In the data rows, 128 means zero.
Each row of this table is followed by its label. One hidden rule gives the labels. It looks at one to three of the table's principal directions, none of them among the few with the most spread.
[104  93 159 148 164  65 152 113  98 185 147 113 146  95  84 104 112 156
 112 163 178 117  95 172 128  84 124 111 148 126 196 121 146 114 100 161
 167  96  95 144 129 168  98 147] A
[188 126 104 156 160 160 190  68 150  87 110 130 151 129 103 132 111 128
 168  96 113 163 113 110 107 128 153  90 143 167 140 156 183 140 137 131
 137 129 191 190 133 134 161 101] B
[120 100 131 123 141  91 156  99 156 168 167 121 153 119  69  97  86 140
  79 128 173  95  89 136 157 108  82 105 122 148 184 121 134 107 120 154
  95  77  69  93 197 135 143 128] A
[ 86 133 123 127 111 124 123 158  89  77 138 102 126 105 146 123 151 175
  59 131  71  71 177 161  76 129  73 171 164  88  87 151  85 147 103 143
 143 142  88  72  68 128  66 157] A
[124 105 132 123 139  69 126  85 131 191 150 149 153  97  68 116  93 120
  80 178 189 104  64 129 188 122 103 102 124 124 202  77 140 116 112 148
 117  55  93 134 206 131 157 153] B
[164 132  62 111 180 132 146  76 165 171 135 140 110 140  30 105  81 106
  65 160 176 141  74 115 184  96 109  44 104 182 179 122 175 148  62 150
  99  76 109 122 236 127 197 104] A
[116 136 140  85  96 110  44 154 189 100 152  97  95 126 164 140 145  94
 108 142 109 111 128 125 170 164  93 149 106 135 102  88  72 134 122  97
  98 146  83 108 163  82 115 145] B
[121 115 135 144 101 126 177 127 130  87 142 121 152 110 152 129 129 163
 125 121  94  99 146 130  89 140  92 178 168 105 116 149 116 125 153 141
 131 137 128 114  84 134  97 133] B
[133 158  51  85 133 171  87 144 172 124 156  84 110 155 127 138 119  82
  67  91  75 142 164  86 152 150 103 134 102 152  71 117 130 155  59  91
  66 135  93  68 176  92 158 112] B
[190 134 114 145 187 188 209 110 136 150  93 152 140 195  20  90 105 134
 185  47 207 185 114 140 129  62 187   6  99 208 173 212 186 117 153 156
 126 110 170 145 168 177 163  63] B
[106 113 171 155 139 102 124 110  67 115 137 135 142  93 145 113 137 161
 129 132 100  99 117 140  87 129 134 153 143  86 126 114 114 107 135 128
 166 122 139 146  86 116  97 148] B
[160 108 204 157 186 116 174  92 174 182 129 139 154 156  73  97  98 114
 224  48 216 192  59 151 161  84 196  44  98 202 192 136 155  74 199 131
 123 115 154 183 193 159 155  81] A
[138 167  50  54  53 123  63 164 156 133 123 144  95 108 156 181 176  75
  80 238 110 107 124  97 203 203  90 183 152  67  84  50  89 199 103 107
  98 141 131 106 156 104 143 160] B
[ 94 157 128 129 116 130  41 128  99  32 126  88 109  70 225 176 167 124
 100 134   0 106 185 119  77 183 128 201 157  66  36  99  95 169  96  89
 166 172 160 152  51  78  85 168] A
[147 110 144 143 142 115 179  99 133 121 146 127 160 119 105 111 131 146
 150  88 123 137 113 129 123 136 126 139 152 132 141 129 132 113 150 122
 134 110 145 138 133 133 117 116] B
[150 190  74 105 145 175 119 138 143 114 100 157 107 149  83 127  99 113
  88 100 143 137 141 112 151 104 142  78  87 126 117 166 124 154 112 145
 102 116 150  99 171 112 158 118] A
[156 104 134 132 108 135 140 103 181 106 158 106 131 132 181 147 120 111
 168 101  93 140 121  78 117 182 125 171 118 144 101 106 144 105 160  85
  78 160 146 146 150 109 166  99] B
[102 117 115  97 133  55  63  83 170 136 172  91 113  59 182 128  90 102
  63 163  89  78 100 118 158 163  83 160 114 118 144  51 115 124  80 119
  96 120  98 150 191  79 150 174] B
[132 126 124 122 158 115 156 111 166 136 120 139 114 158  96 106 100 139
 117  98 173 149 142 146 144 102 112 104 100 174 152 161 131 118 129 144
  99 106 102  89 181 143 154 106] A
[106 133 111 107 116 111 127 143 129 192  87 161 113 131 131 136 144 116
 162 181 181 136 117 136 173 107 156 117 131 123 172 119 153 155 138 163
 166 119 135 139 122 139 146 136] B
[177 119 149 192 119 209 159  96 128  49 140 140 151 149 114 163 105 125
 110  58  73 159 136  73  91 174 129 111 129 148  73 146 144  94 166  74
  75 125 175 151 140 138 169  87] A
[173 144 107 159 157 209 171  90 155  54 132 119 130 133 124 119  81 125
 130  21  62 137 139  93  84 126 150  73 116 169 100 185 159 109 146 121
 102 145 208 176 139 119 157  86] C
[159  55 163 148 173  94 175  76 128 182 176  98 178 144  19  87 130 144
 126  93 184 133  59 140 149 120 112  68 133 194 195 106 168  90 119 113
 110  71  68 129 204 151 146 104] C
[107 135 122  98  66 106  99 163 116 124 123 145 119 106 169 153 188 125
 115 200 106  98 127 132 153 178  95 196 172  71  98  74  81 161 141 120
 142 142 116 107  95 113 101 162] B
[172 146  80 132 195 175 161  76 145  70 126 112  99 127  98 107 117 126
  99  31  58 157 146 125 109 134 140  70 132 180  94 160 151 138  97 109
 115 135 202 164 169 129 155  88] C
[164 106 104 138 172 159 156  92 126 130 124 107 136 164  67 119 142 132
 129  82 129 153 122 119 117 126 139  68 121 191 131 147 184 137 104 112
 116 118 117 126 162 138 170  89] B
[139 117 157 179  43 177 111 142 106  26 146 126 141 100 216 195 147 126
  97 156  24 104 142  83  73 219  88 202 173  81  40  93  94 116 163  71
 100 174 155 163  59 118 117 149] B
[172 141  97 154 182 155 185  79  70 115  73 176 128 139  71 113 136 150
 128 120 140 160 126 155 104 110 159  63 148 150 133 157 164 150 119 146
 154 113 196 164 129 169 159 110] C
[145 137 102 171 116 192 158 101 123  51 128 135 132 123 157 158  86 139
  89 107  55 122 165  81  67 150 111 142 135 119  77 165 152 125 129 119
  97 140 171 135 103 129 159 110] A
[129 107  96 129  83 144 150 121 169 188 176 127 174 133 103 160  81  94
 104 166 148 123  99  51 170 146 102 154 130 116 150  98 174 119 126 124
  73  82  93  97 174 130 177 109] A
[145 121 100 139 206 144 163  85 118 126 138 106 114 140  69  86  97 141
  86  71 119 144 139 155 102  91 128  57 123 187 132 167 160 122  78 138
 115 114 140 129 171 163 145  93] C
[138 131 173 170 103 151 117 138  99  85 114 170 125 142 114 156 160 133
 115 173 122 155 109 122 132 149 114 144 148 110  98 106  93 127 143  97
 148 115 120 125  99 117 117 132] B
[118 148  42  90 118 155 137 159 111 178 106 144 109 158  83 129 144 124
  77 181 154 117 143 122 155 107 109 111 133 123 130 141 153 180  76 159
 124 114  93  63 137 140 153 123] A
[121 137 130 115  88 135 132 162 126 142  97 157 124 152 189 139 152 124
 195 131 141 139 151 115 126 141 153 174 117 109 114 131 121 125 174 126
 130 159 144 119  87 118 134 128] B
[107 145  92  86 151  99 105 132 158 166 152  97 133 105  87  98  78 121
 100 126 161  89 126 132 156  73 125  96  96 120 187 155 139 138  84 177
 135  93 100 109 164 111 108 146] C
[169 161  56  96  41 187 183 154 219 116 150 172 145 165 127 149  63  99
 126 161 156 116 137  41 164 143  80 178 109  99 120 165 122 130 171 149
  40 114 135  59 164 113 166  96] C
[ 98 130  69 101 128 118 104 112 143 188 164 105 122 112 186 143  84  90
 115 160  92 125 150  72 129 142 133 186 112 101 107  94 170 133  80 121
  92 131 132 107 147 117 173 114] B
[131 115 117 126 223 123 180 120 117 192 139  90 143 163  23  55 104 156
 132  36 188 147 122 169 119  35 157  38  96 196 193 194 174 110  80 163
 145  97  88 100 164 152 118  97] B
[111 100 160 166 129 135 123 119  89 117 172  75 161  98 203 135 126 129
 142  80  40 116 137 110  58 160 142 176 149 114  81  97 139  90 125  86
 122 170 143 167  74 123 111 133] C
[104 134  80  77 106 100  97 172  79 121 101 122  92 116 120 125 227 155
  74 189 107  89 156 169 143 151  84 159 171  94 112 106  91 195  71 132
 178 134  85  83  87 113  81 175] C
[138  75 146 155 163 105 180  86 138 135 181  85 151 105  83  99 102 156
 114  92 123 111  95 127 107 115 110 108 141 156 173 139 163  95 112 131
 128 104 114 151 152 142 119 112] B
[188 147 134 173 161 208 183  99 117  33  63 172 115 178 103 126 143 152
 186  46 109 187 162 125  83 119 175  70 119 177 103 212 151 129 172 118
 154 138 215 167  97 133 149  81] C
[135 116 135 124 105 115 109 115 124 124 160 138 127 123 130 141 134 116
  94 185 117 121 110 115 138 173  89 166 145 105  93  77 100 124 125  98
  89 119 113 103 157 134 138 123] B
[123 164 161 123 118 121  90 158 129  41  97 138  83  98 149 137 165 148
 130 138 104 115 147 174 120 128 131 129 144  93 106 154  61 153 152 139
 182 157 171 157  81 118  59 157] A
[156 143 138 145  97 161 171 165 113 145  87 191 137 177 103 143 156 131
 190 161 189 180 117 113 146 116 157 138 131 114 135 148 128 132 171 130
 150 124 144 116  92 140 130 111] B
[ 93 148 160 152 112 146 136 148 103 173  87 198 146 151 123 136 102 124
 157 138 186 147 133 126 150  87 165 115 114 109 153 148 132 112 181 163
 149  92 138 113 107 146 141 124] B
[125 126 118 122 130 140 117 126 164 128 139 116 108 145 141 137 112 115
 118 106 119 142 144 102 136 138 122 135 101 148 112 132 137 121 121 110
  94 132 114 105 158 118 159 107] A
[117 166  96 114 104 161  95 136 120 111  91 159 124 139 152 166 148  99
 118 150  99 147 168 116 146 153 133 146 144 108  77 115 119 171 131 120
 129 124 150 108 112 124 146 130] C
[ 89 135 106 107 110 132 144 190 120 216 120 140 129 166 133 104 101 128
 153 143 195 122 146 123 138  65 143 135  93 122 170 166 145 114 121 173
 132 124  83  74 102 135 123 128] C
[163 106  99 116 183 122 115  64 206 100 164  82  89 143 102 122  97 105
  84  94 104 161 130 107 146 150  95  97  94 209 118 121 155 125  71  88
  67 118 108 122 231 117 186  86] B
[109 125  71  82 114  90 103 130 152 161 150 106 115  99 114 129 128 117
  66 198 130  88 116 120 171 134  80 147 138 111 154  95 132 166  66 147
 126 105  79 100 160 108 129 156] B
[145  92 136 104 109  84 138 138 139 166 169  88 162 108  96 110 148 127
 145 162 166  94  78 149 148 133 106 125 155 128 175  97 124 125 127 136
 131 126  93 146 140 143  89 148] C
[ 95 103 140 139  84 135 141 161  86 132 160 100 164 115 170 132 159 153
 132 122  76  85 140 108  84 151 110 199 162  82 100 115 122 117 136 116
 140 147  97 100  54 111  89 142] B
[ 99 104 179 195 176 156 119 104  85 192 125 130 158 160 123 131  70 116
 170  94 155 174 121  97  95  72 202  83  76 163 154 145 205  74 124 123
 141 104 116 148 116 138 177  96] B
[ 97 127 157 130 143  82 104 130  74 161 120 119 156  79 121 119 145 141
 145 158 142  98 102 168 124 100 159 118 153  88 167 108 129 140 122 159
 199 117 132 169  85 133  79 171] B
[110 136 115  82  69  74  96 160 161 139 132 150 105 106 130 150 156 121
  86 238 162 100 115 138 197 158  67 185 152  79 139  81  73 165 124 140
 125 109  83  84 148 120 106 165] A
[128 124 120 111  96 149  92 164 130  90 169  80 108 146 195 145 178 121
 129 126  44 129 157  93  90 188 101 217 132 108  31  96  94 131 104  60
  95 190  97  79  93  88 111 114] B
[116 127 109 106 101 134 106 152 164 174 130 121 127 167 153 151 130  96
 141 151 150 148 135  96 158 140 122 157 102 144 116 104 142 135 122 111
  89 137  72  79 148 112 169 116] A
[136 146 148 128 134 125 141 159  78 136  88 167 119 151 112 105 161 154
 161 143 178 135 123 173 113  99 151 113 124 114 132 149  98 130 151 148
 157 145 135 118  94 145 102 135] A
[108 120 199 192 103 141 133 159  21  92 109 141 173  94 129 145 175 173
 149 145 102 105 120 153  68 120 157 140 183  62 124 136 111 123 159 134
 220 132 151 177   2 140  46 169] A
[166 137 115 131  83 169 171 129 175 126 112 176 148 176 119 161 120 104
 157 124 163 170 134  87 163 160 122 142 127 141 112 133 133 126 190 113
  71 115 144 100 161 147 179  92] B
Which label does each new row get?
[147  72 110 125  88 106 151 104 167 196 174 126 144 144 162 144  94  90
 131 175 154 140 101  71 159 181  92 176 117 153 143  64 164  87 128  92
  42 119  96 122 191 145 201 110]: C
[ 85  94 114  93  78  72  80 141 122 194 158 103 133  98 188 156 160 101
 102 204 113  95 122 114 162 187  92 202 153  96 120  32 125 138 104 104
 106 131  75 110 136 124 140 162]: C
[142 175  35  72 136 159 103 129 213 140 118 121 102 135  64 138  91  78
  69 137 148 131 126 105 211 102 116  58 105 161 157 147 153 187  78 161
 107  92 122 111 210 110 166 121]: B
[154 112 125 159  93 145 166  99 116  85 155 144 168  95  94 148 112 138
  57 137  99  96 110 109 125 174  75 131 176 104 120 110 118 120 145 118
  94  93 147 142 146 153 130 139]: B
[112 113 122 105 136  75 117 109 157 194 154 125 133 102  77 121  95 119
  88 170 188 100  81 128 186 111 109 105 115 122 194 100 143 129 110 157
 114  79  88 116 201 134 147 139]: A
[116 104 133 140  95 135 154 138 128 144 162 119 158 126 151 124  95 130
 122 115 121 103 137 106 111 135 107 156 132 120 132 132 132  90 145 129
  96 123 116 117 118 142 125 126]: C
[172 165  82 123  91 168 168 134 155 113  98 194 122 140  99 144 109 111
 114 180 162 141 103 105 169 130 112 113 137 117 137 138 120 151 149 151
 110 114 166 134 148 133 157 125]: C
[115 120 188 157 131 138  87 138 107 116  83 152 108 163 152 142 148 126
 178 117 151 165 145 137 122 120 169 105  92 155 129 140 129 107 158 109
 157 133 126 149 101 122 139 126]: B
[112 141 163 132  92 152 112 164 168 150 124 148 139 165 154 144  96  99
 176 114 169 149 134 104 151 112 150 133  90 133 131 143 118  98 184 130
 101 129 115 107 130 124 140 112]: B
[104 117 177 129 104 106 105 145 149 115 145 111 126 131 230 129 127 122
 181 100 100 132 154 126 102 153 129 200 111 124  94 110  92  87 167  99
 106 173 120 124  98 108 113 132]: C
[131 109 134 121 162  78 122  91 143 166 162 109 141  95  75 103  88 127
  86 129 167 100  77 141 157 110 115  83 111 141 189 105 139 110 103 145
 111  89 101 145 202 130 139 143]: A
[182 112  60 147 166 169 189  64 149 128 139 131 136 137  41 115  55 125
  67 110 145 130 108  89 132 108 111  42 108 183 177 168 205 122  83 147
  86  78 147 150 205 149 199  97]: C
[112 152  81 113  76 158 134 163 136  96 112 118 125 114 199 166 153 125
 127 127  61 112 178 101 110 163 118 194 160  89  80 134 126 166 134 127
 133 169 151 119  65 111 117 144]: B
[148 185  45  96 129 175 105 122 169  90  91 150  87 124  80 154 115 100
  64 170 119 127 135 114 174 118 117  70 130 131 121 152 139 202  90 159
 131 110 159 128 166 118 158 125]: A
[118  89 132 115 140  74 139  92 144 190 142 136 133 122 103 112 125 118
 119 154 171 131 101 145 178 135 107 119 140 158 176  84 143 117 124 133
 117  84 103 128 189 153 155 126]: C
[101 150 155 126 181 123  76 145 105 118  95 100  98 132 144 119 155 134
 176  96 118 154 160 169 100  82 191  99 106 139 120 162 130 145 107 135
 198 158 141 149  79 118  89 130]: A
[123 156 147 142  59 162 118 187  66  23 119 135 126  88 204 144 184 160
 106 135  32  71 154 149  62 175  99 191 188  49  48 127  42 139 162 116
 156 194 171 149  12 112  42 178]: C
[124  78 169 161 222 110 149  71  99 173 133 109 124 153  97  79 138 138
 171  62 131 183 108 154 112  96 171  75 116 211 154 121 178  90 101 105
 161 109 123 159 149 138 152  87]: C
[148 118 169 152 157 145 174 137 118  70 142 100 138 151 109  88 128 182
 150  16 119 123 159 156  58 107 130 114 111 149 112 204 105  87 160 122
 116 154 130 107 107 141  84 105]: A
[109 143  81  74 137  80 118 110 178 195 102 159 107 117  84 115  92 111
 107 191 216 106 109 147 209  87 119  82 107 138 210 130 148 162 117 197
 130  77 112 112 204 139 164 140]: B
[160 108  91 124 180 111 182  67 144 116 170  83 151  78  51  94  94 147
  75  75 109  92 107 143 120 119 108  69 158 149 170 148 162 132  96 152
 119  96 162 167 186 159 120 121]: B
[108 140 138 101 142 137  56 158 123 174 109 102 112 155 166 127 144  94
 183  82 141 138 139 126 134 116 194  95  68 152 122 120 143 120 131 111
 126 165 121 140 132 105 148 126]: A
[152 133 132 165 140 169 189 106 115 104 121 154 149 148 106 129 117 152
 139  89 118 148 126 108  94 126 137 128 136 128 106 158 145 119 158 125
 116 126 154 113 119 136 150  93]: A
[109 153 138 139 185 114 124  96  97 114  93 137 131  91 100 106 117 146
 115 104 124 117 125 184 118  81 158  65 144 130 155 151 131 149 121 174
 188 109 166 171 117 138 106 148]: A
[ 98 128 161  98  10 117  80 187 145  93 140 145 128 129 252 174 191 115
 164 165  79 100 161  94 136 226  89 255 147  54  47  66  46 123 204  77
  94 173 110  77  76  86 103 151]: C
[131 110 162 156 121 141 157 165  47 169 112 144 156 155 122 113 157 153
 174 115 166 131 120 146  89 112 165 119 128 117 136 138 134  97 155 126
 146 147 125 134  74 159 110 132]: B
[129  99 150 128 167  88 118  84 143 136 159 105 119 103 116 106 120 123
 137 128 120 134 101 138 139 127 130 115 132 150 153 104 137 112 108 119
 145 108 139 166 160 126 122 119]: C
[143 134 162 172 168 177 121 114  92  86  96 119 136 142 128 121 137 138
 160  49  97 142 119 136  79 107 182  60 107 169 117 157 151 114 141 116
 158 156 153 183  94 106 136 123]: A
[119 124 177 141 170 106 134 132  81 108 118 114 120 117 148  93 169 161
 169  68 103 138 142 186  84 116 159 128 144 131 112 139  98 111 141 119
 175 160 159 157  81 139  73 133]: C
[107 153 133 118 128 101 118 153  68 164  60 190 122 132  75 124 182 146
 131 231 202 131 106 192 165  84 138 101 161 100 165 121 107 182 123 179
 212  99 109 115  90 147  96 162]: B
